Named moves (each a turn or a mirror), then the moves between two rows, first move first; the first pair answered
move k478:
[ 19  13   0   6 -19   1  18  22   7 -10 -18 -37  -3  -6 -10   8   6 -14
  -1 -23  -4   9 -14 -42  -3  24  -3  14  11  -3  12   4  18   0  -2   8
  -2   4  -1  -4   1   0 -13 -13   7] -> [ 14  12  -5   7 -26   1  26  28   7   8 -22 -27  -6 -13  -8   2   8  -5
   4 -13 -10   9 -11 -42  -9  25   2  10   6   0  19   9  18   3   1   2
  -1 -10   2 -12  -1  10 -13  -6   9]
[  7 -11  -8  -9 -28  11  24  31  11   1 -23  20 -23 -18   9   9  25   7
  41  14  -3  -1 -18   0 -10  -8  10 -21 -16  14  13 -11   8   8  20  19
   6  13  16 -16  -1   4 -23 -28 -20] -> [ 18 -13   3  -8 -12   6  11  18   9 -31 -16   1 -21  -8   2  18  22 -10
  28  -2   6   0 -27   2  -3  -6   3 -15  -5   5   4 -21   9   0  17  30
   3  37  11   1   0 -16 -24 -41 -24]
[ -7   5   8   7   8 -11  -9  -2   1 -21   9 -12  13   6  -2  11   5 -18
 -22   0   9   3  17   5  -1   2 -20  -1  12 -16 -20 -12   3 -15  -2   1
   1   7  -8   7   1  -9  -1  -4   5] -> [-17   2  -3   4  -9  -6   7  11   4  18   3  10  10 -10   6   0   9   4
  -8  20   2   3  30   1 -11   2  -7  -8   0  -8  -8   1   1  -2   2 -12
   2 -24  -4 -13  -1  11   0  11  12]
[ -6 -12 -16  11   8  -4   6  17   6  11  31  12  -7   3  11 -13   1   4
  11  13  -9   8   5 -10  -8  -1 -16 -10   0   5 -19 -16  -6  21  -6   6
  12  -6  -1   7   3  13  14   0 -13] -> [  1 -10 -11  10  16  -6  -1  10   4  -4  33   1  -5   9   8  -7  -1  -5
   6   3  -5   8   1  -9  -5  -1 -20  -6   5   2 -27 -20  -6  15  -9  12
  10   6  -4  15   2   0  13  -8 -13]
move k17:
[ 45  29 -14   3 -23  21  19  -7  -8  46 -14   3  -3 -28  23  42   4  15
   0  32 -34 -35   5 -21  -6  10  29  28  34 -21   3  -4  52  -1  15 -19
   2 -14  -9 -11  -7 -43 -31 -28 -17] -> [ 28   2 -19   1   3   3   5   8   5  30  48  22 -24   0  45  49  17  -1
  13  12 -15 -17  22 -35 -23  10   5  22  28  -1 -66 -27  50   8   4   8
  15 -36   0   1  -1 -16 -12 -33  -8]
[-31  -7 -13  -2  -3 -17   2  12  -4   4  31  13  -3  10   5   2  17   9
   0 -18  24  19  29  10 -10   2 -16 -17 -21   3 -46 -19  -2  -2   2  11
  20 -31   1  -7 -13   9  -1  11  19] -> [-10 -21  -1 -21   2   3  -9 -19 -12 -41   7  -2 -12   8 -18   5  13   4
  -8 -43  34  14 -13  27  13 -18   7 -17 -27   7   2  -6  -8  -6   8  13
  -9   7  -2 -12 -18  -9 -12  10  12]
[ 14  -9  -4  13 -15  19  37   7  10  22 -19  19  -9 -19  18 -23 -46  30
   9  35  -1 -34 -16 -27  -4  -1   9   2   7  39  15   9   2  11  -1   3
  11 -39   7 -11  -3  16  25   9  29] -> [  9 -27  -1   6   4  13  27   6  17  -1  12  28 -25  -1  26 -18 -38  18
  16  17  12 -24 -18 -30  -7  -7  -2  -1   2  51 -15  -3   0  14  -5  20
  11 -41  12  -5  -1  30  32   5  31]
[ 19  17   8   4   3   7  10   5   1  15   8  -4  15  11  16  -2  -9   1
   7   7 -21 -18  11 -25 -10   9  -4   3  21  -5   0 -24  17   6 -17  -3
  11  22  -5  31  31 -13  22 -27  -4] -> [ 19   6  10  -1  15   8   2   1   4  -3  21  -5   5  21  18   1  -5  -7
   9  -7 -11 -14   1 -24  -8   1  -5   1  16   2  -8 -28  14   8 -21   7
   7  27  -4  32  31  -7  24 -30  -3]
move k527:
[-14  25 -16   0  -2  37  -8  19  29  58   5  36  13 -26  27 -29   9  37
  24  11 -11  -1 -20 -30  14  25  38 -20  27   3   1  43 -72  25  -7 -28
  -2 -10  17 -19 -50  11  -8 -27  33] -> [-24  28 -19   5  -5  32  -7  19  26  59   4  33  23 -26  20 -23   9  40
  15  13  -7   6  -5 -25  14  28  32 -17  27  -1  -8  42 -71  19  -4 -31
   2 -14  13 -25 -59   7 -11 -25  41]
[ 27  19  -3   2 -20  13  26  18  -8  55 -19  16   7 -18  29 -16 -14  21
  29  35 -34 -29  -9 -13 -23   3   8   3   0  11  33  10   6  17 -10 -19
  11  -9  15   2  23  16   1  -4 -19] -> [ -3  32  -7  14 -31  -4  27  17 -16  62 -19   5  37 -20  10  -5 -10  30
   4  42 -21 -10  32   4 -22  15  -3  12   0  -7   2   7  14  -5  -3 -23
  23 -21  -3  -8  -1   1  -7   5   3]
[-18  -5  -7  18   9 -17 -19 -10  -5 -13  18   1  12   4  -6   2  10  -8
 -12   7  18  10  24   4 -10   0 -15  10   2 -10 -48 -26  12  -8   6  10
  18 -35  -4  -5 -11  19  -8   8  14] -> [ 17 -23  -2   4  22   2 -20 -11   4 -20  16  14 -23   8  16 -13   6 -20
  20  -1   2  -9 -24 -17 -12 -12  -1   2   4  12 -13 -22   2  15  -3  18
   2 -21  18  11  14  37   2  -5 -10]
move k856:
[ -1  23  -7  19  -4 -22  12  -3   5   0   6 -19  28  12  -5  -2   0  -5
 -25  16 -13   8  21  -9  -4   7 -31  15  24 -20 -28   4  10  10   3  -2
  14 -10   4  10   0 -21 -14 -23   8] -> [ -6  25  -9  19 -15 -16  19  -3   1  16  -8 -15  33   1 -12  -8  -1   7
 -25  27 -15   8  23  -2  -4   5 -20  12  21 -19 -12  15  10  10   9 -13
  11 -18   2  -5  -6 -20 -21 -12  11]
[ 44   4  11  -2   1  28  -7  17   7   8  -1  -5  -5  -6   4 -14  -3   5
   3  -3 -18 -34 -46 -13   6  -9   8   7  17  10  45  -1  -7  12  -6   1
  -9  22  -3  32  32   1  -1 -18 -17] -> [ 12  -8   7 -17 -16  36  -3   2  -2   5  -8   5   1 -17 -27 -10   8  31
  -9  -5   1 -11 -31  17  15 -18  30  -2 -12  16  59  20 -16   0  11  -4
 -23   7 -16 -11   1   5 -15  11   7]
[-29 -24 -20  13  -2 -18  -1  13 -18  10  43  30   3  42  17  -3  41  -5
   4  22 -24 -37  27 -22 -21 -14  15   0  -1   2 -23 -23  18   3   6  -3
   5 -16   5  10  27  -4  12 -12 -15] -> [-32 -20 -23  11 -18 -11   8  14 -21  31  26  36   8  31  12  -9  39  10
   5  35 -31 -39  29 -16 -21 -14  26  -3  -8   2  -1 -10  18   6   9 -15
   3 -24   4  -5  23  -1   5  -2 -10]
Now pairs of rows:
(two moves a pair)
[ 19  27   6  28  18 -14 -16 -14  -3  -6  -1 -20   1   9  13  10 -10 -12
 -23  -8  -3 -10  -7  -9  -1  15 -28  24  14  -5  -5  -3  17  -2 -14   7
   8  40  -2  44  15 -23   0 -24 -22] -> [ -4 -12  -9  10  18 -12 -11   5   9  14  40  26 -33  13  32   1  10   6
  13 -11   7   8   0 -17 -23   4 -24   2 -19  32 -23   5   4  22 -14  13
   5  -7  12  19  13  33  14  -2  -8] => k478, k17
[ -1   0   2  19 -36  -7   5  -3  24  18   7 -25  17  -4  -2  14  21  -1
   5  15  -5  -9  13  23   5  21  18   7   2  19  11  11  -3 -10  24  -6
  -1  14 -12 -31 -12  -7 -16  -3   8] -> [ -9  -9  -3  18 -32 -11   3   4  28  21  24 -15   9   2   5  15  27  -2
  12  10   0  -3  21  18  -1  21  13   3  -5  27  -7   5  -5  -7  22  -1
   4   3  -8 -33 -10   6 -11   0   9] => k856, k478
[-22 -19  18   8   8   1  -3  12   3  16  26   6   3  16 -12  10  22  17
   9   5  13  16  23  12 -14 -11 -23  -3   5   7 -35  -5  -7   1   2   5
 -11 -17   5   5  -2  13  15  -4   9] -> [ 10 -27  26 -10   9  24  -5  -6  -1  -4  -6   0 -12   9 -17   2  13  13
  18  -2   5  -2 -25  13   1 -26   1  -4   4  15  27  11 -14   8   2   6
 -33  14  10   5   9   5   9 -10  -9] => k527, k17
[  4 -21  10  41  12 -28   0  27 -14 -33  19   9 -23   2  44  34  11 -13
   0 -12 -14   3  -6   2 -18 -17 -19 -40  22  10 -31 -35 -12 -17 -16  38
   2   0  29 -30 -29  26  29  -8 -24] -> [ 16 -30  15  25   6  -6   2   6 -19 -49 -10   7 -32  -8  26  31  11  -5
  -1 -21 -15  -4 -37  15  -3 -32  10 -45  13  18  22 -15 -18 -16  -6  32
 -23  17  28 -46 -34  20  19  -2 -25] => k478, k17
[-40  23  -3   6 -18   5   4  24 -14  27  11  -1  -4   4   1   3   7  14
 -12  -1  10  13  35   6 -12   8  -4  -4  -3   5 -22   7   2  -2  -4   7
  14 -30   0 -15  -1  16  -1  12   2] -> [-26  32   0  13  -9  -3   2  30 -10  30  10  -5  -5   6  15  -1   0   5
  -7   3  -1  -1  28 -11 -18  11 -12   1  11   0 -26  -3   7   5 -13   8
  20 -25   9   4  15  15   6  -3 -11] => k856, k856
[-13  -3   2   0   6 -16  -7   8   5  -6   8   3  -2   2  -7   5   5   2
 -10  -5  20  -4   8   2   5   1   0   2  -1   2 -25  -2   3  -5   0   7
   8  -2   0 -12  -9   0   3   9   8] -> [ -5  12   0   5  -6  -9   4  16   4  21 -12   7   1  -9   1  -6  -1   9
  -3  14   3 -18   5  -5   3   7   7   2   2  -2   0   6   6   2   0  -8
  10  -6   6 -12  -2   1   2  10   0] => k856, k856
[ -5  13  -8   5 -44  24   9 -12 -11  64 -43 -16  15 -60 -20   1 -48  36
  29  42 -20   2  -4 -24  -3  45 -10  -3  13   1  44  41 -11 -21   0 -17
 -21 -30  27  -2  13  25 -31   7  16] -> [  7 -16   5   5  22  -7 -38 -17   1 -27  38 -40  -3   0  -3  28 -41 -25
  22 -20  14  16  -9 -42  -4  44 -57   6  32   3 -56 -12  -8 -30 -20  37
  -9   5  31  56  30  11  -9 -32  10] => k856, k856
[ 18 -14   1 -13   1  27  10  -2   2   0 -14  17 -26  -9  -4 -15 -10   2
  14  -3   2  -9 -28 -12  -2 -16  21 -21 -15  27  33  10 -12  16  -5   2
 -14   4   9  -3  10  19  -3   1  -6] -> [-27 -12  -2  -4  -5   5   3  -7  -4 -15   2   5   2  -3 -35   4   0   9
 -20 -11  30  23  22  17   5  -9   9 -18 -21  11 -13   1  -7 -12   7   3
  -6  -7 -15 -23 -25   3 -14  14  23] => k856, k527
[-16 -18 -13 -13  32  24   8  -4 -15  40  -1   9 -11 -20 -14 -27  -2  10
  42 -13   5   4  -6  19 -44 -33  11  -7  -4  -3  10  26  28  11  19 -23
 -40 -35  -1 -19 -11  33   0  10  -6] -> [-17 -31  -9 -15  56  12  -7  -8 -10   9  32   4 -19   2  -9 -17   4 -12
  42 -36  18  11  -9  15 -44 -34  -4  -6  -4   1 -27   7  26   8  14  -4
 -36 -27  -3  -3  -7  33   8  -3  -6] => k17, k856
[-25 -20  -7  -6   3 -16   2  11   8  -4  35  25  -6   8   0   7  12  10
   2   4  22  30   9  -3  -9  -1  -2 -21 -21  18 -52  -7 -10  17   9  -6
  20 -29  13 -16  -6  24  -9  27  19] -> [ 24  13  -1  14   9 -17   8  20   8  12  12   6  -3   5  28  -4 -11 -13
  10  23 -15 -10 -17 -34 -13  14 -13  -8  17   0 -31 -20   2  29  -9 -13
  32  -2  30  29  31   9  -3  -4 -17] => k478, k856
[  7  35 -57  14 -24 -43   3  18  -4  12  -4   7   8 -19  -3 -28 -29 -28
  -9  47 -12 -17 -20  -4   0  -3  16   0  21 -11  36  16   7 -12  39 -15
  26   6  -6   1  -7   3   2 -12  -1] -> [ -1  17 -59  11   2 -59 -13  26   7  -9  45  14  -7   7  10 -20 -18 -44
  -2  23   4  -1 -12 -14 -11  -3  -8  -1  18   1 -20  -3   5 -11  30   9
  37  -2   1  17  -1  17  17 -20   2] => k17, k478
[-11 -20   1  -4   0   7   8  15   3  19  34  21  15  18  -7  -4  15   5
  30  11  16  -1  13   3 -13   7  -7  -7 -14  22 -13   0 -37  -2  -6  22
  26 -47 -10 -27  -9  38  13  14 -15] -> [-16 -25   9 -14  -1  12  -1  -8  -5 -18  23   6  24  19 -35   6  18   4
   8  -9  32  10   4  24   6   0   4  -4 -21  14   3   7 -41 -18   4  24
  12 -24 -26 -39 -26  17  -1  19  -6] => k17, k527
[-22   1  -1 -18   7   0   3  -9  -3   9  -4  11   7  -5 -12  -6   5  12
  -1  -5  14   8   5   9   1  -4   4 -16  -4  17 -14   7   2  -5  11  -6
   4 -14 -11 -24  -1  -3   0  15   6] -> [-16   2  -1 -12  16  -5   3   1   1  16  10  18   1   1   4  -9   6   4
   9  -2   7   3   3  -7 -10  -2  -6 -15   2  22 -30  -1   2   3   2  -1
  13 -19  -2  -8  11   6   8   6   0] => k856, k478
[-24 -17  -4   0  14   3  -1  -1  12  -3  22  24 -28  -1   1  -7   0  10
  10   2  -1  22  -4   0  -7 -19 -13   2 -19  31 -12   4 -10   8   8   6
   0 -45   7 -18 -13  47   8   8  14] -> [-29  -9  -1  -3   3   6  -3 -19  -1 -17  -2   4  -9 -11 -29   4  -1  16
 -14  -2   9  27  -3  24  12 -21  -1   4 -20  17  10  15  -8 -10  17  -1
  -9 -26 -10 -34 -33  18  -8  14  20] => k17, k527
[ 32 -28  16   4  -2  11  17 -10   2 -38 -14 -24 -21  16 -21   2 -16 -33
  13 -13  -4 -16 -70  -1  -3 -13  -5 -28  -3  14  13  17  -4  20 -11  18
  -7   6   5  28  43   4  -1 -35 -21] -> [ 30   7  12  25 -23   7  35   1  -8   4 -47 -36   6  -5 -23  -4 -28 -20
   1  21 -25 -27 -51  -2  -6   5  -7 -20  14  -9  27  21   8  18  -9  -6
   7   0  -1  29  42 -10  -9 -32 -24] => k17, k478
[ 11  28  -4   3  -7 -24   2   9  -3  13 -25  -7  10  -4 -11   4  -5   5
 -16   9 -14 -12  11  12  -2  20  -8   6   0 -11  -6   3   3  -5   4  -9
  16 -10 -14   0  -7  10   4   7  -3] -> [ 20   4  -1  -9  14 -21 -12   8   9  -8   7   5 -19  14   5   3   1 -10
   1 -13  -5  -8  -6  -1  -8   9 -11   0  -7   8 -21  -6  -3   7  -5  10
  12  -9  -1  13   7  28  17  -1 -13] => k17, k527
[-10   3  33  -4 -18  -8  24 -24   3  31 -24   7 -10  21 -13  -9  19 -23
 -28 -10  40   5  35 -23  -8  40   1  18   8 -32   0 -18  -5 -24  16 -16
   2 -27   4  12 -13  32 -12  -4 -16] -> [ -1 -13  34 -18 -18   7  22 -31   4  26 -29  17 -30  16 -13 -15  20 -21
 -14 -16  40   1  12 -23  -5  28  18   9  -4 -14  27  -5 -13 -15  17 -14
 -12 -25  12   2  -7  43 -11   0 -21] => k527, k856
[ 17   2  -4   3  -1  15   5  13   2  22 -20   6 -15  -9  13 -13  -8  -5
  19  14 -24 -15 -21 -17 -15   9   4   7   3  11  28   3  -6  13 -12  -3
   7  -8   6   7  13   5  -1  -2 -15] -> [ 22  10  -2  12   8   5   0  11  -1  15 -17 -11  -5  -4  12  -6 -13 -13
   7  11 -24 -18 -16 -18 -13  16  -8  13  16   0  14 -10   0   7 -16   1
  13   3   3  21  18 -10  -1 -12 -18] => k478, k17
[-15  29  -5  15  -3 -30  14  -5  25  25   1  -7  22  -6 -23   4 -20   1
 -38  34  29  21  44   4   3  20  -7  15  12 -44 -30  -8  30 -39  -7 -29
  17 -12 -13 -19 -22 -10  -6  -7   9] -> [ 27  29   1  18  19 -28  13   8  36  30  11  -2  -4   4  16  -9 -30 -23
  -9  34   6  -7  13 -34 -11  21 -20  15  32 -37 -27 -22  32 -17 -27 -21
  22  -2  13  23  18   1  11 -34 -21] => k17, k856
[ 30  18  11  22 -14  -5 -24   7  -6 -26  -2 -41  29  12  -2  13  20 -33
  20  22  14 -14   9 -16  -2  -7 -37  11  43 -12 -36 -10  -5   1   8   4
 -15 -16  -8  29  27 -11  -7 -40   1] -> [ 42  14  15  13 -13   4 -27   2  -7 -33 -11 -45  20  12  -4   9  18 -36
  21  18  13 -18  -9 -16   4 -12 -28  10  44  -6 -14  -5  -6   4   7   3
 -25  -3  -7  29  28 -12 -12 -43  -8] => k527, k17
